In the data rows, 50 means zero.
Some points, each followed by its number:
np.array([47., 57., 41., 16., 17., 79., 37., 71.]) 0
np.array([41., 54., 48., 54., 37., 56., 44., 51.]) 1
np.array([50., 61., 31., 58., 62., 56., 38., 53.]) 2
np.array([48., 27., 72., 48., 51., 52., 54., 31.]) 3
np.array([41., 68., 31., 65., 61., 53., 51., 63.]) 4
np.array([74., 56., 43., 54., 55., 44., 46., 47.]) 5
np.array([45., 47., 48., 53., 50., 47., 64., 62.]) 6
np.array([57., 30., 73., 53., 53., 51., 37., 20.]) 7
np.array([62., 34., 61., 39., 36., 63., 32., 25.]) 8
np.array([39., 51., 57., 36., 41., 20., 35., 46.]) 9
np.array([44., 44., 47., 57., 53., 50., 59., 56.]) 10
np.array([40., 22., 75., 51., 55., 50., 55., 16.]) 11
np.array([67., 57., 41., 98., 90., 2., 89., 48.]) 12
np.array([53., 60., 44., 43., 41., 54., 58., 75.]) 13
np.array([56., 57., 38., 42., 36., 59., 57., 77.]) 14
np.array([87., 46., 48., 57., 66., 42., 59., 42.]) 15
np.array([85., 43., 68., 49., 49., 48., 51., 69.]) 16
np.array([52., 43., 54., 48., 41., 47., 59., 64.]) 17
np.array([42., 42., 52., 32., 19., 83., 24., 44.]) 18
np.array([49., 46., 47., 44., 41., 52., 55., 56.]) 19
np.array([49., 66., 30., 98., 98., 18., 81., 56.]) 20
np.array([58., 41., 49., 42., 42., 55., 48., 50.]) 21
np.array([36., 78., 32., 49., 47., 46., 60., 80.]) 22
np.array([67., 42., 59., 39., 30., 60., 29., 29.]) 23
np.array([41., 52., 51., 49., 45., 53., 54., 41.]) 24
np.array([47., 50., 46., 66., 63., 47., 47., 43.]) 25
np.array([38., 59., 48., 61., 54., 25., 54., 53.]) 26
np.array([53., 37., 58., 56., 54., 41., 74., 49.]) 27
np.array([49., 52., 48., 62., 53., 54., 41., 40.]) 28
np.array([49., 42., 51., 52., 46., 52., 58., 50.]) 29
np.array([99., 53., 52., 37., 49., 57., 38., 45.]) 30
np.array([40., 51., 56., 50., 61., 50., 50., 55.]) 31
np.array([39., 49., 47., 37., 50., 59., 49., 53.]) 32
np.array([64., 76., 27., 45., 55., 48., 37., 64.]) 33
np.array([42., 46., 51., 35., 41., 59., 47., 51.]) 34
np.array([38., 60., 35., 75., 58., 42., 55., 52.]) 35
np.array([47., 53., 42., 49., 56., 62., 34., 46.]) 36
np.array([55., 61., 38., 27., 16., 80., 15., 49.]) 37
np.array([47., 49., 53., 84., 86., 30., 64., 36.]) 38
np.array([39., 53., 43., 43., 50., 52., 57., 63.]) 39
np.array([42., 42., 58., 52., 67., 47., 66., 43.]) 40
np.array([46., 46., 51., 63., 54., 55., 53., 52.]) 41
np.array([46., 55., 37., 47., 40., 56., 54., 68.]) 42
np.array([87., 57., 40., 36., 42., 58., 33., 45.]) 43
np.array([65., 50., 44., 45., 48., 55., 35., 44.]) 44
np.array([50., 40., 58., 40., 36., 59., 56., 47.]) 45
np.array([48., 44., 52., 27., 37., 69., 39., 52.]) 46
np.array([47., 34., 55., 43., 42., 60., 51., 44.]) 47
np.array([44., 62., 38., 41., 52., 55., 51., 63.]) 48
np.array([37., 41., 56., 49., 47., 60., 46., 39.]) 49
np.array([45., 53., 55., 55., 61., 43., 56., 47.]) 50
np.array([40., 51., 49., 62., 58., 51., 58., 51.]) 51
np.array([50., 51., 45., 61., 63., 55., 42., 41.]) 52
np.array([52., 41., 52., 79., 67., 34., 62., 34.]) 53
np.array([46., 58., 42., 67., 65., 49., 49., 50.]) 54
np.array([41., 48., 52., 84., 62., 41., 62., 42.]) 55
np.array([49., 49., 52., 42., 36., 57., 53., 64.]) 56
np.array([41., 40., 72., 29., 36., 16., 30., 37.]) 57
np.array([43., 55., 53., 26., 37., 67., 39., 44.]) 58
np.array([65., 54., 43., 23., 9., 84., 6., 41.]) 59
np.array([44., 50., 54., 48., 44., 56., 41., 45.]) 60
np.array([38., 43., 73., 64., 67., 4., 61., 39.]) 61
np.array([49., 38., 56., 48., 50., 55., 60., 43.]) 62
np.array([87., 54., 49., 43., 56., 48., 40., 43.]) 63
np.array([40., 69., 40., 32., 31., 30., 34., 61.]) 64
np.array([62., 40., 63., 40., 39., 57., 59., 62.]) 65
np.array([42., 61., 27., 74., 69., 36., 69., 71.]) 66
np.array([58., 65., 32., 60., 47., 48., 45., 64.]) 67
np.array([38., 51., 48., 65., 50., 46., 48., 41.]) 68
np.array([62., 54., 44., 67., 68., 32., 60., 47.]) 69
Which point above is nearest to each new point? Its number follows each.
np.array([59., 28., 73., 49., 49., 38., 70., 45.]) 27
np.array([45., 54., 35., 37., 34., 63., 49., 63.]) 42
np.array([37., 46., 64., 57., 60., 0., 54., 39.]) 61
np.array([42., 58., 27., 56., 55., 47., 59., 66.]) 4
np.array([37., 50., 62., 34., 36., 58., 48., 56.]) 34
np.array([46., 57., 48., 57., 49., 63., 35., 52.]) 36
np.array([39., 48., 56., 57., 61., 0., 57., 40.]) 61
np.array([39., 99., 0., 57., 68., 43., 64., 99.]) 22
np.array([40., 45., 50., 66., 50., 49., 50., 43.]) 68
np.array([40., 37., 64., 77., 65., 30., 71., 29.]) 53
np.array([41., 55., 53., 68., 67., 0., 69., 45.]) 61
np.array([57., 50., 55., 42., 54., 50., 34., 44.]) 44
np.array([47., 49., 49., 40., 59., 59., 54., 53.]) 32
np.array([37., 63., 37., 52., 32., 63., 38., 57.]) 1
np.array([99., 56., 51., 55., 67., 33., 54., 46.]) 15
np.array([99., 50., 68., 66., 76., 17., 63., 40.]) 15
np.array([52., 35., 65., 69., 70., 39., 57., 30.]) 53
np.array([46., 51., 48., 67., 66., 48., 48., 40.]) 25
np.array([46., 61., 34., 41., 47., 67., 28., 52.]) 36
np.array([46., 51., 43., 48., 46., 68., 31., 45.]) 36
np.array([42., 52., 49., 41., 48., 58., 53., 52.]) 32
np.array([45., 47., 51., 36., 51., 57., 55., 53.]) 32
np.array([60., 54., 54., 16., 10., 83., 33., 60.]) 0
np.array([52., 46., 48., 52., 48., 47., 63., 58.]) 6
np.array([43., 46., 54., 99., 99., 0., 99., 39.]) 12
np.array([54., 53., 42., 49., 40., 55., 53., 65.]) 42
np.array([39., 12., 81., 43., 51., 58., 53., 15.]) 11
np.array([50., 40., 59., 38., 34., 60., 49., 50.]) 45
np.array([46., 72., 24., 47., 55., 51., 59., 74.]) 22
np.array([46., 83., 10., 35., 42., 56., 48., 89.]) 22
np.array([60., 53., 58., 50., 65., 37., 43., 43.]) 50
np.array([55., 54., 44., 57., 53., 43., 75., 62.]) 6
np.array([44., 77., 31., 44., 52., 64., 42., 72.]) 48
np.array([38., 71., 44., 49., 46., 50., 60., 79.]) 22
np.array([63., 62., 37., 44., 43., 61., 32., 50.]) 44
np.array([44., 35., 61., 13., 16., 83., 27., 48.]) 18
np.array([99., 59., 49., 58., 61., 29., 51., 44.]) 15
np.array([44., 50., 64., 56., 51., 0., 49., 42.]) 61
np.array([39., 52., 44., 60., 47., 48., 47., 45.]) 68
np.array([44., 54., 50., 38., 53., 67., 26., 43.]) 36
np.array([81., 57., 47., 32., 40., 52., 29., 48.]) 43
np.array([42., 46., 60., 22., 17., 72., 18., 38.]) 18
np.array([46., 42., 56., 42., 57., 53., 58., 42.]) 62
np.array([46., 48., 50., 74., 62., 49., 52., 47.]) 25
